Each path below is one point turned by a fixed rotation once a step. After each direction that follows a path, write how fast that rotation turns it, in deg/step (0 if it stays still).
Each turn is a multiple of 5 degrees from 10 to 175, or 0.
Each row of a path follows its step; steps can be skipped.
path 1
step 1: -6.8	27.2	7.6	-7.8	36.5	-11.8	-19.0	13.6	-9.2	3.0	1.3	9.3	-5.2	-11.4	-7.1	-23.7	8.2	-2.6	-26.1	-36.5	6.6	1.8	12.8	0.0	16.0	-52.6	-14.9	-8.9	-38.3	-20.8	36.7	-34.1	-41.2	7.3	-18.6	5.3	-25.4	-7.1	15.2	19.3	1.4	39.7	-17.9	8.9	-17.4	6.3	32.1	20.5	1.8	19.0	36.3	2.7	8.4	12.5	-25.8	0.1	6.1	7.5	-4.3	10.1	1.1	6.1	-3.9	0.3
step 3: -5.7	33.1	-0.5	-25.7	-5.7	24.1	0.9	19.7	21.6	27.6	-22.5	17.8	-13.1	4.7	-33.4	8.9	-15.8	-7.9	12.3	-17.1	13.3	-3.3	-7.4	6.1	-21.0	-17.3	1.2	-24.2	-14.9	-20.6	5.2	-13.8	-16.3	1.1	-40.9	-7.3	0.9	25.3	3.9	17.3	-1.8	40.7	0.6	2.8	-10.6	23.0	-34.9	-17.6	-3.5	3.3	11.0	-0.4	-46.4	-1.8	60.8	-18.0	28.4	14.1	-19.1	-3.9	3.6	6.3	6.1	1.0
step 4: -25.5	33.3	-8.2	-5.3	-3.3	-22.2	-20.5	12.0	0.6	-9.2	3.6	-0.1	-1.5	21.2	-11.5	-10.5	-13.1	-14.3	-16.9	-17.1	6.9	-0.4	2.1	14.0	15.2	-1.5	-14.8	1.5	-14.6	-6.8	4.2	-57.9	-30.7	6.5	-10.5	-13.5	-41.9	44.9	7.3	12.4	19.4	34.3	-8.1	-0.9	-23.9	19.8	7.8	-2.2	-4.0	20.8	3.7	-7.6	-11.6	4.1	10.6	-25.0	52.2	33.7	1.9	-15.1	39.1	6.2	-21.9	-2.7
step 5: -17.9	13.1	-5.3	10.9	12.2	-15.9	-11.3	7.6	2.4	-24.6	-17.9	12.6	12.1	3.9	-3.9	-15.1	-21.8	-20.6	15.3	-34.4	28.1	-10.0	-9.0	-20.6	40.4	9.8	4.5	18.0	-19.5	-7.9	4.2	-23.6	1.2	28.0	-16.8	-0.6	-12.7	6.2	24.9	14.6	37.9	27.2	-8.4	4.3	13.5	-12.7	-11.8	-32.8	14.1	14.3	17.8	25.8	-14.0	-16.1	1.9	-7.4	-0.4	30.0	7.2	26.4	29.1	-32.1	-35.7	-44.8
step 6: -21.7	-4.3	-17.6	-17.9	8.9	37.8	8.9	9.1	30.3	-6.3	2.9	21.4	-4.8	15.3	-37.3	7.3	-0.5	-3.8	20.0	-24.5	10.9	-42.4	14.6	7.2	-10.9	-12.8	18.4	-4.0	-10.1	-27.2	22.9	0.5	-1.3	1.2	-17.3	-0.2	-7.3	9.9	2.2	19.9	8.3	69.1	-21.8	7.6	23.9	2.6	-19.8	-5.6	25.6	21.7	6.2	41.0	-2.9	-22.0	11.7	-11.8	0.6	17.9	2.6	16.6	-14.7	-32.8	-4.8	-9.9
step 7: -44.8	15.3	-14.9	-18.2	-6.7	11.7	14.5	22.7	-21.2	-16.2	18.1	-0.2	12.7	36.4	-1.5	-16.7	9.4	-15.3	15.3	0.6	0.4	-12.8	31.7	4.4	-9.0	-10.7	-0.5	-0.7	-22.4	-24.6	24.7	-23.1	-47.3	14.7	12.9	-43.5	-1.5	23.6	-9.8	20.9	11.9	49.0	-6.5	-10.7	-17.4	32.5	17.1	23.6	6.5	17.0	16.0	12.4	-13.9	23.5	0.8	-17.9	3.0	9.3	8.1	-11.0	-18.9	-22.6	-7.1	-5.6
step 8: 12.7	17.2	3.6	-14.4	2.4	8.0	9.4	21.0	-2.0	-15.7	8.9	9.2	15.5	-0.5	16.3	-25.3	-7.2	5.6	-3.9	-38.4	30.1	14.5	14.5	-47.8	24.5	5.9	-16.8	9.8	-30.3	4.9	25.8	-20.8	-16.7	12.8	-16.1	-55.1	16.6	11.6	21.7	24.5	13.9	2.8	-22.9	12.9	-0.7	22.6	-7.4	-0.4	-10.5	16.9	17.2	-0.4	-21.1	31.6	15.4	-24.5	-28.2	24.3	-3.2	16.9	1.7	-32.5	-22.5	-9.6
step 9: 5.4	1.7	-20.9	-22.6	8.4	27.1	-2.3	23.5	15.0	-4.0	28.0	39.1	-13.5	-32.1	-23.4	-3.0	-15.7	-0.9	18.8	-19.6	1.1	-0.8	11.3	-15.2	1.6	-5.9	-7.8	-18.8	5.7	-7.4	12.2	-11.6	0.0	-11.5	-29.7	-3.5	-12.1	-0.7	36.1	40.3	-1.8	38.1	-8.2	31.0	5.8	-3.8	-10.9	-14.0	-30.6	41.0	17.3	2.9	-8.3	20.7	15.2	-22.6	-3.5	33.9	13.9	33.7	12.3	-22.9	13.1	25.7
step 11: -11.2	24.1	16.3	-15.6	18.9	7.6	-2.4	2.3	-1.2	-5.4	13.0	12.9	-2.1	25.9	-6.1	14.1	-6.8	6.3	-1.0	-38.4	0.8	40.7	9.5	-29.6	25.4	-12.7	9.0	7.9	-10.8	-22.3	9.7	-23.2	1.6	36.9	-12.1	-12.1	-17.4	39.7	-0.7	22.2	44.8	0.9	9.9	-15.4	16.6	9.4	15.4	13.1	9.8	2.9	-5.4	-18.0	-28.9	-10.4	44.6	-9.0	-7.1	4.5	-29.9	32.4	2.9	-32.5	-28.9	-4.5
Speeds:
11.2	2.1	-0.9	0.6	-8.2	-4.3	-6.9	1.4	0.3	-17.6	-7.8	-0.1	5.1	-4.9	-3.9	4.3	6.2	1.3	-7.1	-4.7	2.9	5.9	-1.1	-2.8	4.0	-5.1	-6.6	12.6	-4.2	1.6	3.2	3.9	-3.0	-2.6	3.9	7.9	-5.5	2.3	-0.2	6.0	-4.7	0.5	-2.9	-3.6	-0.4	-0.4	3.4	-1.9	-7.8	-1.8	0.9	-6.0	2.7	6.9	-3.9	-5.0	1.7	-1.9	-2.3	-1.5	1.1	-7.6	-7.2	-1.7 -> 100
-7.0	1.4	-0.1	-4.2	5.5	9.1	1.5	3.4	3.7	-1.4	3.9	-1.2	-0.3	3.8	1.2	11.9	-0.8	6.7	7.9	1.6	-2.0	5.2	5.2	-3.6	-2.2	-5.5	2.0	6.1	7.7	5.9	-2.2	-0.5	3.7	-1.6	8.2	-0.6	-1.3	-0.9	0.4	1.9	4.1	-13.6	3.3	4.2	11.7	-1.2	7.6	6.8	-7.0	-3.4	4.3	-8.1	-5.6	2.6	-6.0	1.3	-6.5	4.7	0.1	2.6	3.5	-6.7	2.8	7.8 -> 20
-4.7	-0.3	-0.4	1.4	7.6	-0.6	6.9	-1.0	6.6	1.5	6.1	-5.0	8.6	-12.3	-7.8	-0.7	4.5	-3.8	-2.8	-0.5	3.1	4.3	5.3	3.1	4.9	3.2	-3.9	8.4	-1.5	1.6	-3.6	1.3	4.3	2.3	-9.2	12.2	-5.2	-11.0	6.6	-2.2	5.6	2.0	1.5	4.8	-1.3	-4.6	3.0	-4.4	1.6	5.3	5.8	1.8	1.2	-3.4	-4.8	-0.1	-3.3	8.7	7.1	-6.6	-9.5	2.8	2.3	0.0 -> 90
-2.2	-6.8	4.8	-0.4	0.6	6.4	-11.6	3.0	-10.5	2.2	-5.8	-6.6	2.3	3.3	1.7	-0.8	11.4	0.9	0.5	0.6	-4.0	-4.0	9.3	-1.2	13.8	3.7	-5.3	-1.2	5.5	3.2	3.4	4.0	-0.6	-11.6	-3.0	-5.8	3.1	-1.4	0.7	6.8	-1.0	1.8	0.8	5.9	2.3	9.0	-7.6	4.6	-3.0	7.6	6.2	0.6	5.5	-1.6	-1.7	1.7	-4.2	-1.6	2.6	2.1	-7.4	-0.3	3.3	-4.5 -> 45
-1.7	-4.2	-0.5	8.5	-5.9	-2.5	4.6	0.1	0.3	-4.3	5.3	-0.5	-3.8	2.6	-6.1	6.4	4.7	-3.7	-0.5	-9.3	-4.4	-0.1	0.3	5.1	10.9	2.7	-1.4	-1.6	8.6	-1.8	-12.9	1.5	-2.9	-5.8	-4.5	-0.2	-4.9	1.9	6.4	-6.0	-0.6	1.6	6.2	-0.9	11.4	3.3	4.4	0.3	1.9	-4.4	-3.8	-1.8	-7.5	-4.3	8.2	5.4	8.5	-0.2	2.5	4.6	7.4	3.5	-10.3	-5.2 -> 55
4.1	0.7	-3.8	-2.0	2.9	0.3	7.1	4.4	6.0	-0.4	-0.9	-2.4	3.0	-3.1	-0.5	1.6	1.8	-1.8	7.3	-0.9	-1.6	6.2	-4.3	-5.3	-4.9	8.4	-1.9	-4.5	-0.6	2.0	-4.0	-1.7	-9.4	-11.7	-2.1	-5.8	9.5	-0.4	-4.1	-9.4	-4.1	-1.4	-9.4	6.0	-7.1	7.8	-5.2	-0.2	-4.6	-3.8	3.2	-11.0	-8.3	8.4	1.7	-4.6	3.2	4.7	4.5	-6.5	-7.4	2.9	-5.4	-0.6 -> 70
0.0	-3.2	-8.0	-2.6	9.1	-8.6	-3.4	8.3	-0.2	-0.6	6.6	6.4	-2.5	4.6	3.1	3.0	1.4	4.0	-4.3	9.8	4.0	-1.6	-3.7	1.4	-0.6	0.8	-3.2	-5.9	2.2	-3.6	-1.6	-3.6	-3.9	-9.5	8.3	3.0	-1.8	-3.0	5.2	5.6	3.8	6.7	-3.1	-6.0	0.0	5.1	9.4	-1.5	-3.9	-3.9	4.8	0.8	12.8	-2.5	6.3	8.6	4.9	3.1	6.6	-10.0	-0.2	-2.9	0.6	5.4 -> 130
